One turning vector, and how many ticks it has turned
The counts run from 0 to 1112.
[-24   0  14  -4 -34  16 -16  11 -20 -19  -8  10  26 -33 -20   3 -10 -18
   4 -29 -18   1 -21  -5  41 -22 -28 -21  -7   8 -14  24] : 578
[ 16  14   8  -7 -38  -7   0  26   1 -18 -27  16  49   3 -12 -23  30  21
  47 -29  15   1 -16  -1  -7 -14  10  -8   7 -12  13  25] : 225
[ -2  -7  16 -20 -34 -16  -1  24  20 -37  -1  12  29  22  -8 -28  25 -19
  48 -12  20  -9 -14  -3  11   1  12   8  16 -15 -12  13] : 134
[ -5  22 -18 -24 -10  44  17 -31  15  10   6 -36 -35 -17  -1   1 -20  24
 -15 -21  -4   2   2 -16 -33  11  11 -15   2  -1  16  22] : 440
[ 18  -7   0  -7  -2   7 -30  17  11  29 -15   0 -16  21  17  -1 -24  -4
  31 -16  14  10 -11   5  -7 -25  55 -13 -46  -5 -17   8] : 698
[ -9  15  28 -43 -17   5 -48 -16   3 -13   7  30 -12  -2  -6   3  42   3
  14   3  15 -11 -26 -16   1  -4  34  11   1   3  17  -3] : 1090
[  5   8  10 -25  -8   4  11 -24  44 -20   9  -3  17 -19 -13   4  30 -10
  41   8  13 -14 -34   1  -4  42 -20   1  13 -21 -22  -4] : 36
[ -6 -17  25 -17 -29  14 -28  25  25  12   4   3   8   3   0  10  11 -11
  32 -11 -14  -8 -15 -17 -21 -18  41  -4  48   1  14  16] : 231
[ -2  -1 -10  22 -24  21  -9  25  13  30 -19 -23  -4 -29 -12 -10 -34 -18
   2 -28  20 -22   6  13  11 -15 -35 -19 -26   6 -35   4] : 94
[ -4  -8  13  -9 -30  27  -8  12  22  -4  16  14  14  -4 -52 -33   7  -2
  18   4   0 -23  13  -3  18 -24 -53   6  10   8  -6 -14] : 655
[ -3  39   0   4   7  -4 -10  -1  28   2 -37 -16  -2 -11  31   3   2  15
  10 -18  42 -14 -22 -33 -13  29  27  10 -21 -27  -4  -2] : 613
[ 24 -11 -25  -8 -17   2  -4 -12  13  17 -13 -17 -13 -36   3 -15  -2 -12
  -8 -10  20  29  39 -41 -18 -10  11  28 -38  20  14   7] : 195
[-14  41   7 -25  17 -14  -3  -1  -7 -34 -21 -14  -6  23  11 -27 -44  39
  -5  -9   3  -6 -16 -14  10  15  23  11 -21  -2 -23   0] : 258
[-10  48  -6  10 -27  11  -9  16  18  -9 -27 -11  -2 -12   7   6  -5  29
   6 -40  -5  -5 -14 -26 -21  15  19 -16  22   1  32  31] : 334
[  6  -6  26  -2 -20  16  -3  11  37  -3  21   0  23 -15 -44 -16  -8   7
   9  21  -5 -22   2   1   0   0 -44  16  37  24 -14 -10] : 652
[ 25 -20 -15  -7 -14  20  -3  -3  41  26  21 -14 -31   5   0  11 -37 -24
  43 -12   0   9  -2  24   3  -3  18 -15 -27   0 -26   9] : 791
[ 12  -3  32  -6   3 -12 -28  10  17   8 -11 -15   9 -15 -10 -29   2  12
 -12  16   4  -5 -33 -32 -31  19  10  30 -29  16 -50 -10] : 371
[  1  -9  21 -38 -29  13 -30  -7  19 -20  35  27 -18  22 -19 -13  19 -23
  20  13  28 -21  -9   9  31 -12  11  24   4  -6   2  -5] : 46
[ -5  37  -2 -12  20   1 -34  -5   4   8 -36  -2 -18  -4  17  -3   8   9
  17 -21  43 -22 -29   7   1  14  28  -7 -33 -30 -13  -7] : 610
[ -3 -13 -34 -11 -28  12  12   7  -5   9 -24 -20 -11 -15   8 -31 -13 -41
   3 -37  29  12  30  -8   8 -20   7  -2 -34   6 -17  19] : 101
[ -9   4   5  12   5  43 -14  23   5  15  -6   0   3  13 -24 -20 -53  16
  15 -17   3 -17  18  -6  33 -41 -22 -14 -23  -9 -10  -9] : 79
[ 42 -19  16   6 -42   6 -21   2  41   6  29  15 -11   4  -9   4  11   0
   8   5  21  13 -10 -28 -10 -10  24  35 -16   1  21  24] : 899
[-38  10   0 -25 -32  33  -5  11 -14  -1   5 -11 -31  31   4 -13 -26  -3
  -2 -31   7 -18  -5   7   5 -31  16 -28  -8 -13  -4  24] : 343
[-30 -10  20 -13  -7   3 -15  -1 -12 -23 -27   6  38 -37   8  21  16   2
  16   2 -10  23 -12 -62  21  -4   7   7   1  -2   4   8] : 488
[ -3   7  16 -38  24   4   9   0  19 -36   1 -25  25 -25 -19 -22  -4  11
  24  15   2 -13   5   6   4  19  -7  28  60  12 -17  -9] : 740
[ -9  -5  13 -11 -28  14  11 -17  -5  23 -35 -21  23 -46   7   7   3  17
   0  11  19  17 -17 -29 -42   9  -6 -23 -23   6 -36  17] : 1060
[ 34  12   1 -23 -21  20 -18 -29  -6 -24  10   4  -1 -24 -22 -17  22  15
  -5 -30  25   0 -25   5  14  -9  11  19 -23  -5  35  31] : 907
[ 12  -5  -1 -20 -14  -1 -33   9   5  -4  -7   0  11 -32 -18 -30  19  -9
   1 -24 -35  16   6 -33 -10 -15  28  20  -3  47  19  13] : 569
[ -3 -11   1 -19 -27  -8  28  -5  -4   8 -36 -11  30 -21   9  -8  14  12
  21   7  17  31   0 -45 -35   7  13  -6 -24  -9 -25  15] : 1064
[ -3  21   2   4 -47  21 -10   8   5  10   1  -3 -40  37   2 -12 -40  17
  -6 -12  32 -11  18 -15  -5 -25  13  -4 -22   0  19  20] : 434
[  3  -9  23 -24  11  11 -27 -16  16   2   7   4   8 -41   0  44 -20   3
  47  37   2  11   5  14  17  -4   6   9  36  15   7  -2] : 403
[  2  -4  24 -27 -13 -19 -27 -12 -11 -21   1   4  -1 -38  -9  -8  -6 -24
   2  20  32   0 -10  21  42  -5 -13  33 -14  25 -37   3] : 387
[-19  50  22 -21 -13 -14 -27   5  -1 -57 -13  15   3   8   0 -22   8  24
   1 -16  11 -15 -26 -19  27  12  13  20  10  -4  18   7] : 148
[-13  19  17 -17   5   5 -31   4 -34   0 -28  12  11 -11   9  10 -25  15
  31  -8   1   7 -34  25  28 -22  18 -33 -28   2 -24   8] : 592
[  1  17  43  -6  -2  -1 -30  17   8   0 -12   8  29  -6 -26 -13   0  42
   6  35  12 -23  -6 -32 -15  -5  -8  26  27  21  -4 -23] : 745
[ 18 -40  -7 -18 -35   9  31  -1  11  -5   9 -14  28 -26   1   7 -11 -23
  45  -2   4  29  26   0  -7 -19   6   3  26   3  -1  31] : 212
[ 21   5   4  -1 -36  10  28   3  17 -15  21 -20  -7  24 -23 -35 -44  22
  -3  13  38  -7  10  12   3  -6 -23  18 -11  -4 -23  21] : 541
